0: [-77 -17 -29 -30  15  13 -48 -31 -14  58 -29 -35]
1: [-30  23 -24  25 -28  -4   7  21 -14 -19  36 -52]
2: [-23   7  11  11 -59 -15  51  24 -42 -31  36  -3]
3: [-30   6  -3   3   8   9 -25 -27   6  18 -14 -11]
4: [ 5 20  6  9 -8 13 30 13  6 -1 50 39]
5: [ 45 -20  -3 -28  -7   5  -5 -42   1   9 -46  13]
6: [  4  40  26  14 -20 -17  25  46 -15 -69  -5 -11]
7: [-28  44  14  41 -72  57 -30  19 -76 -44   4 -22]
8: [ -56   65    0   12  -14   52 -100  -52  -43   43  -44  -34]
9: [-27  18  21 -32  -7  29   3 -29 -17  11  28   0]
10: [-16  17 -16   6  18   8 -32 -12  22  20  -3  30]
11: [ 18   5  -3  42   7 -14  21  59  30  26  13  37]
12: [ -9  69  43   7  20  25 -45  20 -45 -22  23  20]
13: [-33  59  51  -8 -40  -3 -19  18 -61 -27  14 -44]
14: [-15  -6 -16  -1  25 -19  43 -19  36 -10  51  12]
15: [  3   9 -18  27  10  15 -13  51 -18 -40  26 -48]
16: [ 54 -50  -9  45 -36 -37  82  -4  24  27  10  11]
17: [-24  25  26 -34  -9  35   3 -29 -18   7  31  -2]
18: [ 54 -96 -40  34   2  27  21  -1  64 -43  22  36]
19: [-22  45   7 -13  21  -2 -46 -21 -12  48  -8 -23]
20: [ 15   4  16 -45  29   8  -2  10 -29 -85  13  -7]
21: [-26   7  -2  -2  14  13 -29 -20   2  18 -13 -10]
22: [ 21 -36 -33  49 -17 -24 -16  28 -13  12 -41 -16]
23: [-41  11   0  55 -47 -14  26  -6  31   9   3  23]
24: [ 41 -16   6  34   0  -4   7   1   4 -46   7  14]
25: [ -9   9  21  -5 -74 -43  47 -16 -45  25 -46 -10]
26: [ 30 -33   4  52 -37 -12  43 -13   8 -41  -1  -7]
27: [ 44 -66 -46   9  29 -11  -2   6   4  32 -52  14]
28: [  1  24  44   1 -34  10 -14   3 -29  19 -15 -15]
29: [ 20 -50 -30  20 -18 -21  34 -20  54 -42  -5 -16]
30: [-10   9  25  -3 -82 -41  46 -22 -44  23 -48  -8]
31: [ -3   4  -3 -38  34  -1 -34 -22  19  26 -33 -15]
32: [  7  19  40  -3 -27   2  -8   4 -23  19 -21 -14]
33: [  4  24  50  -3 -28   8  -9   1 -29  13 -18 -14]
34: [ 55 -36  41  20  12  20 -49 -50 -15  55 -40 -15]
35: [ 57 -21  -6  35  21   5  32  42  39  19 -12  39]
36: [-20  -4 -18  -7  15   8  21  25  -2 -48  33 -36]
37: [ 40 -17  -3 -31  -8   2  -6 -43   1   6 -43  10]
38: [ 52 -67 -38   9  29 -12   2  12   6  32 -56  15]
39: [ 61 -32 -11  -7  35  -4  18  -7   7 -40  17  27]

[-14  15 -14   2  22   5 -28 -12  22  18   1  33] 10
[-34  22 -22  27 -29  -4   7  24 -13 -22  40 -52] 1
[-16  20  -9  -2  18   1 -28 -11  17  14   0  28] 10
[ 51 -37 -29 -17  30 -15  14   3  33 -18 -21  28] 39
[  3   7  -2  27  41  23 -59  31  -2  29   4  48] 10
[ 20   7  -3  40  12 -14  22  61  25  25  23  40] 11
[ 17  31  18 -33  43 -27   4  18   0  21  52  36] 4
[-19  -4 -13  -9  11   0  20  22  -7 -42  27 -43] 36
[-35  20  -7  16 -16 -34  59  65 -29 -54  72  -3] 2
[-23   6  -5  17 -68  13   7   8   8 -38 -24   3] 23
[-17  -8 -18  -7   9   5  25  21  -3 -45  32 -35] 36
[ 55 -21  -7  37  15   3  37  39  40  18 -11  37] 35
[ 12 -43 -30  65 -25 -25 -16  -6 -10  53 -64 -31] 22
[  4  11  11  30  -9  -6 -23   5   3  43 -56  50] 10
[ 26  19  37  47  -4   7   1  52 -13  13 -11  52] 11
[  3  36  23  18 -17 -15  23  50 -17 -65  -8  -9] 6
[ 19   1  -2  36   8 -15  24  58  28  33  16  39] 11
[  1  39  23  13 -18 -12  22  44 -10 -67  -8  -4] 6
[-44  40  15 -34 -32   1 -20   2 -67  14   8 -73] 13
[ 14 -42 -28  62 -19 -27 -13  -6 -13  51 -63 -32] 22
[  2   5  10  23 -10  -8 -24   2   6  46 -57  46] 10
[ -2 -52 -57  29   3 -43  63   1  75  16 -19   6] 29
[  7   6   7  28  -7  -6 -22   4   3  40 -57  46] 10
[ 21   8 -30  -8  -1   2  41  29   1 -94  44 -14] 36
[-22   6  -5  18 -66  12   6  12   3 -38 -21   1] 23
[-20  -6 -11 -12   9   4  26  21  -5 -41  31 -37] 36
[ 54 -23  -8  33  12   2  41  40  37  11 -10  34] 35
[ -1 -36 -50  -5   4  -5  14   8  21   2  12  14] 14
[ 12 -19  -7 -30  61   6 -63 -34  24  56 -41   9] 31
[-14  -8 -19   3  29 -18  44 -17  41 -15  53  12] 14
[-10  -6 -16   2  30 -19  44 -17  38 -11  52  15] 14
[-27  14  33 -68 -56 -27  67 -10 -30  -3  62 -92] 2
[  9  27  59  32 -96 -32  50  40 -87 -12  47  -4] 2
[ 24  17  56  33 -93 -30  60  44 -79 -13  44   8] 2
[  0  28  36   3  -5  -7  37  78 -20 -67  63   0] 6
[ 31  41  75  72 -57  13  18  46  -4 -46   0   7] 6
[-30  61  50  -7 -41  -9  -9  16 -56 -26  16 -47] 13
[  6  37  25  17 -17 -18  23  49 -17 -67  -7 -12] 6
[ 12 -40 -29  60 -20 -20 -21  -2 -14  50 -63 -30] 22
[-36  60  48  -4 -44  -9 -15  20 -61 -28  17 -47] 13
[ 19  33  62  30 -62 -35  48  29 -10 -17 -20  12] 6
[ 18   7  -3  42   7 -15  26  62  29  30  20  43] 11
[-10  73  45   0  26  24 -44  20 -47 -25  28  17] 12
[-13 -10 -17   2  30 -17  43 -20  38 -11  51  14] 14
[  6 -35  -5 -28  28 -37  35 -32  50 -14  18   4] 14
[-19  60  46 -12  22  40 -73  -9 -46   3  40 -48] 12
[ 59 -21 -12  34  17   5  35  39  39  21 -14  36] 35
[-80  62 -16 -50   1   5 -44 -11 -76 -15  35 -56] 13
[ 54 -22   0  40  16   3  38  37  42  12  -6  39] 35
[ 12 -18  -6 -31  62   7 -65 -35  24  59 -41  10] 31
[ 14 -39 -28  58 -22 -22 -16  -4 -13  50 -62 -31] 22
[  3 -37  -9 -22  34 -33  29 -33  51 -11  13   4] 14
[ 48 -35  26 -19  10  -6  44 -19  35 -16  14  15] 39
[-31  23 -25  30 -29  -7   2  18 -13 -15  31 -56] 1
[  0 -13 -31   3  22 -66  80  35  17   2  68  -1] 14
[  8 -39 -13 -19  33 -33  29 -31  51 -13   9   3] 14
[  3   9   8  24  -9  -9 -25   3   1  43 -58  51] 10
